128 stands for zero in the data rows.
Some points, one per row:
[105  70  99 172 100 141 202 138 172 130 140 129 196 108 161 118 163  87 116 116  68  86 110 190  91  89 199 108  71  92 148 143]
[116 119 141 116 144 136  86 162  90 135 134 103 124 139 147 148 100 166  54 134 169 102 109 155 151 163 135  85  67  91 147 171]
[116  77 179 179 104 120  95 133  57  74 109 173 101 145  98 108  29 161 100 159 137 109  60  96 141 111 116  92 131 152  88  95]
[142 195 131 158 128 102 199  92 205  95  55 148 116  78 134 115 135 186 155 123 149 166 174 117 119 189  96 149 188 160 233 109]
[103 132 136 147 129 144 138 106 150 112 109 161  97 133 138 103 157 154 132 125 161 120  90 105 116 134 115 136 120 164 141 157]
[101  53 135  65 100 129  87 153  42  71 101 119  89 194  90 165  58 115 105 144 115  83 115 125 139 137 142 107 127 123  96 153]
[138 144 141 141 165 101 168 135 180 102 108 142 132 130 167 104 183 136 152 152 119 114 104  99  81 122 143 137 143 117 147  60]
[168 171 138 132 148  83 107 135  90  61 141 164 103 147 126 154 153 170 134 155 172 191  88 107 121 169  82 109 172 191 125 149]
[ 96 115  96 111 176 163 233 132 170 161 108  97 198 112 159  73 139  62 103  78  78 127 165 102 131 113 192 125  86 122 137 127]
[141 120 127  95 151  65 104 154 116 106 116 168  86 158 122 117  77 147 119 184 127 112  94  76 130 200  86 141 147 211 155 106]
[163 140 109 136 113  95  91 144 122 105 103  98 163 116 124 142  74 145 164 153  91 113 123 109 174 163 142 118 188 107 106  94]
[152 204 149 144 123 157 123 111 167 106 152  98 115 150 139 111 181 138 150 134 126 101 111  66 109 109 155 118 112 151 133 127]
[136 157 105  97 151 165  67 112 143 126  95 105 129 118 141 133 126  62 120 164 116  91 137 146 153  57 197 141 165  84  51 149]
[170 115 106 120 163 181 112 116 152 183 121  88 137 128 153 152 168  84 131 135 133 157 116 100 137  80 156 145 123 159 121 111]
[104 129 112 108 115 109 113 155 110 128 120 177  68 154 122 140 120 109 120 138 153 153 101 157 120 108 108 137  73 127 154 150]
[108 115 110 106 139 160 127 183 130 167 211  55 155 149 176 123 173 111 153  99 130 129 181 136 122  90 180 130 117 165 149 125]
[123 197 165 122 136  89  94 156 109 102 145 148  88 127  81 123  96 154 156 181 176 129 176 140 219 175  89 106 193 130 187 148]
[ 92 105 107 146 190 131 223 101 163 137 124 104 142 104 149 146 184 155 174  52 138 103 183 152  82 125 141 124 161  87 119 154]
[121 124 102 130  88  67 122 142  90  75 162 114 121  95  51 153  77 113 157 114 134 126 131  91 176 143  60 101 132 158 151 134]
[148 148 118 139 222 156 170 188 183 107  82 108 141 140 149 109 158  66 129  87 167 139 116 146  95 100 162 151  84 120 137 110]
[ 53  99 121 146 183 112 103 130 155 123 133 167 102 141 142 137 191 112 128 116  96 133 112 160  54 126 123 170 166 147 108  47]
Then 16 other points, each followed by its number:
[110 142 182 158 100  88 112 125 145 110 154 145 109 139 135  85 110 166 164 123 142 146 146 117 123 156  43 129 142 122 138 136] 0
[165  65  96 107 173  73 188 128 174 135 158 176 154  63 121 102  74 145  82 122 128 156 183 101 134 193 123 129 152 150 158 156] 1
[113  68 124 103 166 178 183 149 177 197 128 179 173 113 154  55 131  82  69  29  80  98 128 173  87 140 202  85  76 116  97 156] 2
[116 208 179 122 170 108  83 141 137 102 171 128  72 105 111 157  55 137 148 188 186  87 131 148 133 141  73 151 176 126 130 145] 3
[ 96  74  84 156 117 174 189 141 158 120 112  71 201 144 149 144 181  85  78  58  55  56 153 150 104  66 220 115  81  66 139  93] 4
[161  97 134 115 154 152 164 119 123 146 123  95 181 149 116 129 156  72  71 118 101 146 114 125 106 124 186 137  97 119 106 132] 5
[101 117 143 128 123 116  95  85 104 145 133 147  86 166  99 149 120  81 107 125 122 136 130 106 136 129  94 126 142 144 123 130] 6
[ 91 206 150 150 222 159 124 163 123 150 107 140 122 112 125 121 122 129 135 141 142 102 149 114 138 167 104 124 132 125 128 135] 7
[ 93  23 131 110 112 129 184 106  52  78 133  94 192 138 130  48 112 136  45  87  75 120  60 146 110 147 188 154  85  69 124 123] 8
[112 159 150 154 163 160 118 114 132 144 167 118 187 118 140 118 218  83 153 105  80  97 103 149  91  75 152 109  93 106  82 100] 9
[153 128 142 123  92  84  74 152 100 112 154 151 106  94  95 127  86 130 141 190 161 159 103 109 158 173  47 163 138 136 138  83] 10
[125  97 144 105 138 135 115 131 121 167 134 129 145 127 135 130 118  60 154 119 135 116 104 143 112  95 165 123 132  84 110 136] 11
[ 78 192 168 164  79  89  53  91 142 110 145 121 164 183 143 131 142 195 182 135 125 102 113 138 146 165  78 115 115  97 133 125] 12
[132 147 113 204 103 136 116 133 112 144 106  31 165 147 123 148  91 149 143 157  89  86  82 213 113  86 145 160 143  72  21 119] 13
[143 122  85 110  66  94 130 129 127 154 192 180 111 123 118 134 135 166 119 176 145 173  94 111 110 141  96 108 162 126 195 122] 14
[ 80 139 101 149 114 124 104 172  77  83 141 186 120 110 134 102 119 129 153 155 130 169 148 102 176 148  80 170 150 150 127 144] 15
Which of these numbered points is nearest to each point below, looking only along the 5 directions in which the first points spread most? Its number follows each.
[154 126 154 125 110 145  87 121  96 155 119 126  93 160  57 139 139 124 149 175 165 104 115 115 140 134 115 123 135 160  84 141] > 6
[ 99  35  95 138 137 136 211 106 122 194  85  75 132 108 144 129 149  24 100  70 121 107 137 126  70 119 255  99 126 102 128 130] > 4
[164 159 105  65  97  95  77 110 148 100 127 150  97  75 100 208  75 129 142 111 145 120 103 129 184 148  73 124 159 119 128 127] > 3
[158 172 105 103 195 242 162 133 158 183 118 142 108 187 156 163 215  75 150 147 134 100 105 123  71  75 191 140  83  80  83 107] > 9
[174 147 102 143 184 102  87 102 119 103  94 144 128  80  84 157 135 184 119 120 129 127 133  96 164 137  85 124 103 119 146 131] > 12
[167 176 149 108 157 129 105 108 182 123 140 115 108 134 158 131 141  91 153 132 128 132 160  55 109 120 135 155 139 139 118 150] > 7
[ 67  47 155 108  86 121 152 134 167 157 155  50 195 142 174  92 126  75  71  56 100 101 165 151 121  77 177  88  69 109 131 149] > 2
[125  93 128 141 117 162 144 154 153 158 126 139 214 143 131  99 133 111 105 101 124 141 161 152 140 102 208 123 135  93 135 143] > 5
[127  80  74 147 163 231 212 149 157 158 156  59 144  99 162  83 161  46 118  79 120 130 154 131 108  80 204 126  53  83 130 168] > 4
[174 181  99 128 140 156  72 144 133 105 120 157  76 119 136 160 174 131 147 136 151 185 158 148 109 103 124 143 158  99 117 146] > 7
[103 178 156 142  99  79 139 129 112  91 101 156 123 130 163 122 121 176 140 179 121 155 102 145 148 120 107 168 182 132 118 129] > 12
[ 69 141 139 175 161 100 160 108 147 121  63 126 137 117 126 123 136 100 129 110 117 164 141 155 121 174 162 122 133 100 157 142] > 1
